128 stands for zero in the data rows.
Here are some points, one per row:
[110 131 158 74 138 181 89 198 191 128 112 95 67 170 60 111 153 56 118 96 161 109 140 110 139 116 168 181 132 102 59 73 135 68 184 126 133 131 139 155 158 79 97 93 208 118 105 85]
[143 122 82 61 107 121 146 121 86 85 53 141 98 141 194 129 170 167 100 115 116 93 130 104 143 105 100 158 48 108 89 212 106 172 205 104 134 85 153 150 131 133 103 161 64 172 126 101]
[97 185 169 186 108 123 71 173 129 161 150 80 172 141 133 98 197 154 154 174 143 98 68 105 87 162 183 152 138 180 88 164 149 139 107 116 167 143 133 178 121 39 137 134 157 90 80 129]
[129 116 156 69 185 56 142 129 129 146 181 58 131 199 111 138 100 175 85 134 20 170 64 95 108 159 57 134 191 137 64 103 193 137 149 149 73 55 204 146 94 61 94 190 100 146 159 140]
[139 116 93 143 117 135 94 162 110 133 169 159 119 118 140 227 117 91 90 193 120 21 87 113 163 150 67 164 144 139 102 168 120 146 83 143 128 236 105 162 152 116 112 134 75 114 204 146]
[95 91 138 117 71 81 221 124 148 102 181 146 66 113 169 108 187 134 128 69 149 74 124 137 148 110 106 126 152 125 102 141 139 195 55 149 80 113 113 66 219 168 115 150 140 28 121 111]
[157 201 148 112 176 109 101 0 171 75 110 114 145 159 88 148 128 136 101 85 203 137 98 184 48 125 174 163 144 106 137 148 123 148 159 110 62 183 32 142 103 109 13 140 110 66 165 126]
[153 133 79 112 196 145 88 113 116 133 133 167 52 136 120 58 76 62 153 149 124 46 204 212 113 170 87 78 112 124 161 108 124 154 71 136 88 103 106 212 110 150 153 177 187 162 108 116]
[121 87 19 97 143 117 63 131 133 74 122 177 113 184 127 212 145 99 179 179 103 89 156 113 114 62 252 158 156 116 90 85 97 140 141 148 88 77 148 87 95 90 191 167 125 85 153 92]
[121 93 168 77 120 117 104 98 152 111 171 178 57 75 121 82 161 198 174 161 83 77 126 92 124 94 103 161 116 133 158 86 166 118 100 98 139 125 74 61 85 122 143 137 199 153 78 138]
[100 67 180 151 123 140 183 88 125 148 123 116 108 81 79 140 99 126 164 110 60 63 110 110 61 117 224 129 96 119 138 179 174 98 119 134 77 167 182 188 91 107 187 92 103 179 147 149]
[123 130 104 164 134 133 151 79 139 80 117 76 143 196 75 117 156 108 57 145 224 58 125 140 133 142 71 157 99 101 145 76 95 160 159 146 160 157 199 63 126 127 220 88 133 126 113 195]
[38 140 128 190 165 120 137 165 73 98 119 104 120 84 172 139 87 91 125 144 172 158 94 79 110 142 102 177 170 23 153 159 166 134 101 151 88 121 82 200 64 175 130 114 184 70 65 104]
[94 106 218 170 145 109 78 144 128 144 94 147 99 121 57 164 139 158 168 116 96 74 83 160 150 182 174 161 65 157 156 118 105 83 174 156 142 104 119 99 147 203 175 140 60 87 156 91]
[99 114 73 194 124 130 99 113 189 184 154 105 166 150 145 148 96 74 101 20 118 79 112 85 152 177 98 19 86 60 153 122 135 144 163 167 134 140 94 69 93 104 119 188 78 141 64 126]
[100 119 139 85 150 130 97 174 71 90 116 41 99 71 115 138 149 144 129 94 145 99 154 189 162 176 141 99 148 103 109 156 73 150 128 44 129 176 114 86 110 130 121 170 143 219 116 186]
[91 72 116 95 224 77 115 144 43 158 77 151 136 152 109 148 227 98 147 141 176 157 140 78 180 86 96 99 149 151 194 60 180 129 152 153 137 145 118 186 117 138 101 100 89 101 147 170]
[153 125 120 136 113 159 85 95 123 90 125 115 137 108 100 102 142 154 142 94 32 197 128 70 248 81 153 189 107 88 132 123 51 134 112 145 144 134 151 146 99 186 100 135 128 70 56 158]
[135 155 138 127 100 228 150 146 99 128 137 173 180 113 146 87 97 122 184 182 164 121 228 168 62 205 103 117 115 112 128 136 179 136 195 146 156 96 152 150 179 130 46 119 85 65 93 161]
[161 180 104 151 143 186 145 185 178 124 57 136 33 156 101 165 112 149 148 94 190 171 121 106 55 111 93 70 137 169 149 170 120 107 8 147 116 99 189 116 72 128 129 121 89 118 118 216]
[117 110 199 76 138 190 104 89 176 118 133 113 160 127 87 156 172 114 172 184 164 140 46 130 170 143 115 142 21 119 111 168 109 91 99 146 147 51 140 165 162 140 138 207 183 150 172 125]
[159 146 228 126 55 84 140 199 89 138 96 168 110 200 138 108 175 92 58 143 63 140 189 136 129 105 121 161 105 127 156 177 153 44 137 170 148 194 154 74 53 83 83 168 194 151 145 137]
[100 101 56 117 83 92 175 129 129 150 219 170 153 133 68 122 214 100 154 111 160 156 93 147 74 111 172 137 144 84 140 113 186 134 116 116 121 127 153 88 127 162 74 54 140 195 176 145]
[160 127 129 69 48 60 101 76 110 88 141 100 111 103 187 144 89 80 70 137 160 187 124 180 26 107 146 118 90 86 113 73 101 78 118 157 200 140 111 187 169 94 212 134 122 135 87 169]
[169 134 75 133 142 141 93 187 110 74 182 121 134 107 38 97 145 130 99 175 48 177 157 95 65 143 139 103 58 98 134 160 139 162 103 60 117 166 161 116 158 184 115 86 146 92 142 129]
[140 196 160 93 147 82 149 143 123 194 109 119 170 133 116 94 101 158 151 163 160 191 147 167 186 99 140 188 146 89 136 159 112 149 122 67 37 139 113 78 180 131 239 95 96 133 132 143]
[129 214 193 104 54 234 167 161 90 163 151 118 156 139 122 131 120 118 145 153 155 94 136 57 103 58 101 92 173 83 109 71 65 155 143 174 33 121 149 124 148 133 141 155 99 149 97 111]
[168 88 165 136 209 107 99 155 140 183 102 154 148 140 154 118 123 120 116 159 82 116 116 107 91 135 144 107 103 135 135 157 59 156 82 88 75 150 99 71 236 57 111 89 122 147 82 108]
[160 165 140 101 69 62 112 156 129 216 143 157 145 56 79 172 114 103 78 144 141 96 126 166 179 149 127 115 104 168 118 96 99 96 114 112 89 44 77 106 43 126 114 90 146 57 146 118]
[78 61 115 95 103 108 170 94 96 214 96 85 80 145 94 87 119 95 162 167 124 159 124 187 114 102 98 125 177 152 68 125 95 146 133 157 155 213 98 133 114 176 132 156 76 110 70 57]
[164 95 112 98 161 153 184 94 80 144 122 117 203 125 78 122 151 131 122 97 137 85 121 162 160 25 181 39 185 100 154 216 126 52 69 95 191 119 121 137 143 108 119 159 141 115 112 89]
[113 204 119 108 57 106 140 149 129 99 132 151 155 241 146 161 166 83 222 85 85 166 116 108 126 195 105 121 155 139 169 94 136 95 118 30 138 129 69 164 156 160 172 181 130 189 159 42]
[143 113 103 124 153 134 96 86 108 159 245 116 151 189 189 68 137 89 95 158 155 125 135 69 103 152 144 155 173 215 151 195 90 105 139 101 186 101 148 101 98 162 178 185 124 75 135 201]
[142 148 142 177 92 105 37 82 95 134 112 196 86 185 122 93 147 164 151 61 161 164 116 102 123 109 132 91 84 193 90 149 184 173 131 185 118 118 108 162 115 143 157 88 110 183 56 126]
[111 111 156 149 102 201 117 158 150 138 161 87 186 152 132 145 173 187 53 80 88 157 210 158 166 157 185 124 167 173 123 148 208 202 126 137 100 105 73 150 96 136 199 143 152 132 160 96]
[86 140 107 119 167 85 142 177 118 106 105 145 163 90 180 111 79 130 111 65 126 155 138 118 183 76 125 131 48 87 56 125 149 94 44 120 146 163 102 143 185 101 113 138 120 107 200 143]
[124 124 96 89 154 141 182 216 81 110 154 176 159 139 89 85 13 115 138 47 172 119 84 121 118 120 129 205 49 191 179 147 153 174 202 129 114 102 98 110 79 96 135 184 111 153 108 136]
[128 203 117 110 159 115 80 102 102 173 93 167 93 174 127 152 96 201 116 130 130 97 95 88 71 185 129 151 177 26 93 116 141 133 129 116 175 156 131 85 119 216 119 122 149 129 116 134]
[87 156 103 99 115 132 146 120 154 207 148 135 7 91 199 149 103 176 122 93 121 122 150 94 157 166 203 91 165 98 207 152 110 90 222 148 128 121 150 170 209 120 108 142 161 104 164 181]
[156 177 156 125 145 99 89 152 185 116 201 190 159 121 135 135 101 138 117 80 97 116 82 216 125 60 63 108 143 111 201 110 77 180 184 143 167 184 210 209 141 117 144 68 134 81 130 84]
[149 161 102 161 134 135 166 116 177 209 95 174 160 88 122 228 101 90 166 123 97 148 158 162 113 85 137 199 145 138 64 144 151 200 132 120 204 146 119 150 125 146 119 177 156 162 97 218]
[0 190 103 75 159 135 155 132 89 26 152 138 116 59 119 136 149 131 105 126 74 134 132 167 137 164 141 100 160 198 106 142 86 81 128 112 150 106 149 86 111 75 123 52 58 137 95 84]
[89 205 114 130 134 151 131 118 123 165 129 99 129 150 145 133 78 145 101 190 101 107 150 73 135 61 123 103 92 227 138 116 137 103 136 133 180 89 65 123 135 155 76 81 173 149 113 111]
[160 96 178 84 112 151 55 167 72 108 114 133 164 120 159 102 98 208 157 119 144 77 116 154 151 147 176 141 192 79 166 77 157 174 64 191 220 61 120 102 116 72 122 98 105 154 176 126]
[88 111 63 95 136 141 125 151 188 139 35 121 224 120 208 104 194 121 85 172 102 128 36 207 127 130 155 113 130 140 158 132 135 117 125 167 54 133 163 106 138 220 93 115 169 179 68 153]
[55 137 114 131 134 176 139 65 150 143 96 112 113 109 128 112 131 115 188 118 82 207 150 151 104 130 58 120 116 115 115 182 105 185 141 246 165 131 116 45 135 80 163 98 191 85 228 133]
[125 121 33 132 43 82 157 89 171 165 109 176 144 128 96 94 88 195 143 176 189 135 167 84 174 184 107 135 113 90 143 174 95 105 96 122 115 128 184 180 93 61 119 120 153 154 132 72]
[87 110 147 243 101 104 131 133 143 118 127 106 96 175 143 121 87 121 74 215 98 130 140 182 94 70 99 119 133 52 187 143 104 127 116 117 144 43 104 120 95 159 91 121 91 151 180 106]
[232 99 57 111 110 178 183 157 158 94 155 79 95 113 131 106 119 151 168 156 92 145 53 119 136 169 99 123 148 131 134 120 86 96 145 223 117 194 0 172 138 126 155 63 90 138 168 155]
[206 116 127 243 184 135 155 154 114 86 201 189 98 125 166 172 133 188 147 160 189 154 101 197 175 122 130 118 163 164 43 160 151 48 188 160 121 127 155 83 134 95 143 198 164 164 105 60]
[146 133 100 193 160 154 175 62 95 154 60 162 173 83 159 114 122 145 81 49 91 92 117 99 41 146 81 218 165 178 148 37 106 72 121 99 123 115 131 131 159 123 173 117 167 96 145 101]
[121 102 113 136 60 119 41 122 209 95 110 69 133 117 142 53 24 99 143 100 166 120 144 87 128 61 134 165 173 214 137 151 177 120 154 117 119 152 164 110 154 162 86 146 123 176 187 91]
[173 139 181 149 177 163 233 96 166 117 140 135 79 184 147 94 94 54 106 134 121 137 130 122 219 184 177 155 142 108 88 106 134 152 102 75 186 73 112 155 127 121 101 56 66 179 109 127]
[149 170 167 195 118 45 151 79 99 66 102 153 140 81 110 139 119 66 172 148 118 125 129 81 142 185 161 88 156 142 129 91 75 177 141 172 112 113 180 126 165 159 73 141 160 186 139 165]
[162 127 172 86 199 96 144 86 121 131 191 24 137 124 212 215 139 134 189 106 161 112 225 104 124 106 137 140 77 150 141 125 132 121 111 161 84 136 147 129 63 160 116 65 157 174 128 77]
[185 112 137 126 120 142 111 146 42 146 112 107 111 114 155 86 87 62 88 126 130 156 59 128 161 149 171 50 110 148 24 136 195 133 156 107 98 106 148 105 97 174 171 95 186 90 198 104]
[88 94 118 199 173 75 141 183 170 142 173 75 154 112 118 90 169 229 163 129 146 138 154 136 84 69 116 92 82 118 83 43 87 108 150 80 130 98 89 163 144 145 97 159 113 145 150 209]
[136 133 153 121 132 150 190 112 175 114 99 143 88 71 149 130 135 153 48 172 181 178 95 91 102 118 163 70 103 166 199 31 122 245 143 87 190 224 155 128 77 120 141 195 137 84 179 55]
[154 44 116 170 100 155 106 134 72 154 113 97 128 113 154 148 197 127 138 58 140 161 126 148 106 137 75 162 135 146 127 157 18 146 114 61 134 101 133 156 126 86 80 76 133 141 150 104]
[160 123 104 154 88 78 146 138 131 60 51 77 112 121 84 180 115 123 160 158 119 124 104 103 161 94 81 85 171 155 162 170 210 151 199 35 161 79 101 125 193 82 163 101 170 103 62 161]
[161 189 64 165 123 127 119 92 93 161 138 32 113 75 115 83 190 117 146 139 128 162 125 165 162 130 142 162 70 119 203 93 211 89 66 138 120 133 153 97 188 99 109 176 35 109 117 105]
[160 151 155 129 100 87 162 138 163 68 95 131 168 110 73 140 118 142 56 122 145 116 225 108 119 169 107 110 175 141 96 162 97 133 118 216 131 118 111 175 144 203 150 151 112 109 130 119]
[91 59 140 112 184 170 53 130 163 159 157 197 130 50 77 155 145 97 33 148 165 196 176 85 122 114 89 158 166 111 153 121 157 91 132 130 107 126 135 112 195 128 147 123 81 204 114 115]
[72 54 156 132 79 200 119 59 61 85 136 147 138 201 129 190 49 171 113 114 102 169 125 186 189 151 125 112 102 150 151 61 119 96 98 81 49 178 151 119 142 93 86 121 169 106 91 201]
[149 37 158 95 130 104 159 191 178 136 112 117 198 143 130 162 101 149 214 138 144 150 155 128 118 200 138 122 107 141 125 113 107 88 111 122 169 168 173 81 116 166 100 95 99 69 84 104]
[158 135 177 123 120 166 120 101 198 91 98 190 137 104 230 53 192 90 167 123 98 96 160 123 156 106 77 92 151 101 78 121 171 92 167 54 100 139 126 137 40 99 166 116 77 105 141 178]
These points spread out most along one direction. Take the direction at right angles to it along which they spread out most. Go by this last direction. How far along it is each point below, from 0 to 99? The average is 50, and the first point in the table lies past the average. One standard deviation of the points above along it is 16.
[156 177 156 125 145 99 89 152 185 116 201 190 159 121 135 135 101 138 117 80 97 116 82 216 125 60 63 108 143 111 201 110 77 180 184 143 167 184 210 209 141 117 144 68 134 81 130 84] 50
[149 161 102 161 134 135 166 116 177 209 95 174 160 88 122 228 101 90 166 123 97 148 158 162 113 85 137 199 145 138 64 144 151 200 132 120 204 146 119 150 125 146 119 177 156 162 97 218] 58
[111 111 156 149 102 201 117 158 150 138 161 87 186 152 132 145 173 187 53 80 88 157 210 158 166 157 185 124 167 173 123 148 208 202 126 137 100 105 73 150 96 136 199 143 152 132 160 96] 69
[160 165 140 101 69 62 112 156 129 216 143 157 145 56 79 172 114 103 78 144 141 96 126 166 179 149 127 115 104 168 118 96 99 96 114 112 89 44 77 106 43 126 114 90 146 57 146 118] 55
[129 116 156 69 185 56 142 129 129 146 181 58 131 199 111 138 100 175 85 134 20 170 64 95 108 159 57 134 191 137 64 103 193 137 149 149 73 55 204 146 94 61 94 190 100 146 159 140] 68
[136 133 153 121 132 150 190 112 175 114 99 143 88 71 149 130 135 153 48 172 181 178 95 91 102 118 163 70 103 166 199 31 122 245 143 87 190 224 155 128 77 120 141 195 137 84 179 55] 55
[161 180 104 151 143 186 145 185 178 124 57 136 33 156 101 165 112 149 148 94 190 171 121 106 55 111 93 70 137 169 149 170 120 107 8 147 116 99 189 116 72 128 129 121 89 118 118 216] 57
[123 130 104 164 134 133 151 79 139 80 117 76 143 196 75 117 156 108 57 145 224 58 125 140 133 142 71 157 99 101 145 76 95 160 159 146 160 157 199 63 126 127 220 88 133 126 113 195] 47
[160 127 129 69 48 60 101 76 110 88 141 100 111 103 187 144 89 80 70 137 160 187 124 180 26 107 146 118 90 86 113 73 101 78 118 157 200 140 111 187 169 94 212 134 122 135 87 169] 49
[157 201 148 112 176 109 101 0 171 75 110 114 145 159 88 148 128 136 101 85 203 137 98 184 48 125 174 163 144 106 137 148 123 148 159 110 62 183 32 142 103 109 13 140 110 66 165 126] 48
[100 101 56 117 83 92 175 129 129 150 219 170 153 133 68 122 214 100 154 111 160 156 93 147 74 111 172 137 144 84 140 113 186 134 116 116 121 127 153 88 127 162 74 54 140 195 176 145] 25
[164 95 112 98 161 153 184 94 80 144 122 117 203 125 78 122 151 131 122 97 137 85 121 162 160 25 181 39 185 100 154 216 126 52 69 95 191 119 121 137 143 108 119 159 141 115 112 89] 30
[158 135 177 123 120 166 120 101 198 91 98 190 137 104 230 53 192 90 167 123 98 96 160 123 156 106 77 92 151 101 78 121 171 92 167 54 100 139 126 137 40 99 166 116 77 105 141 178] 67
[154 44 116 170 100 155 106 134 72 154 113 97 128 113 154 148 197 127 138 58 140 161 126 148 106 137 75 162 135 146 127 157 18 146 114 61 134 101 133 156 126 86 80 76 133 141 150 104] 25
[169 134 75 133 142 141 93 187 110 74 182 121 134 107 38 97 145 130 99 175 48 177 157 95 65 143 139 103 58 98 134 160 139 162 103 60 117 166 161 116 158 184 115 86 146 92 142 129] 27
[88 111 63 95 136 141 125 151 188 139 35 121 224 120 208 104 194 121 85 172 102 128 36 207 127 130 155 113 130 140 158 132 135 117 125 167 54 133 163 106 138 220 93 115 169 179 68 153] 24
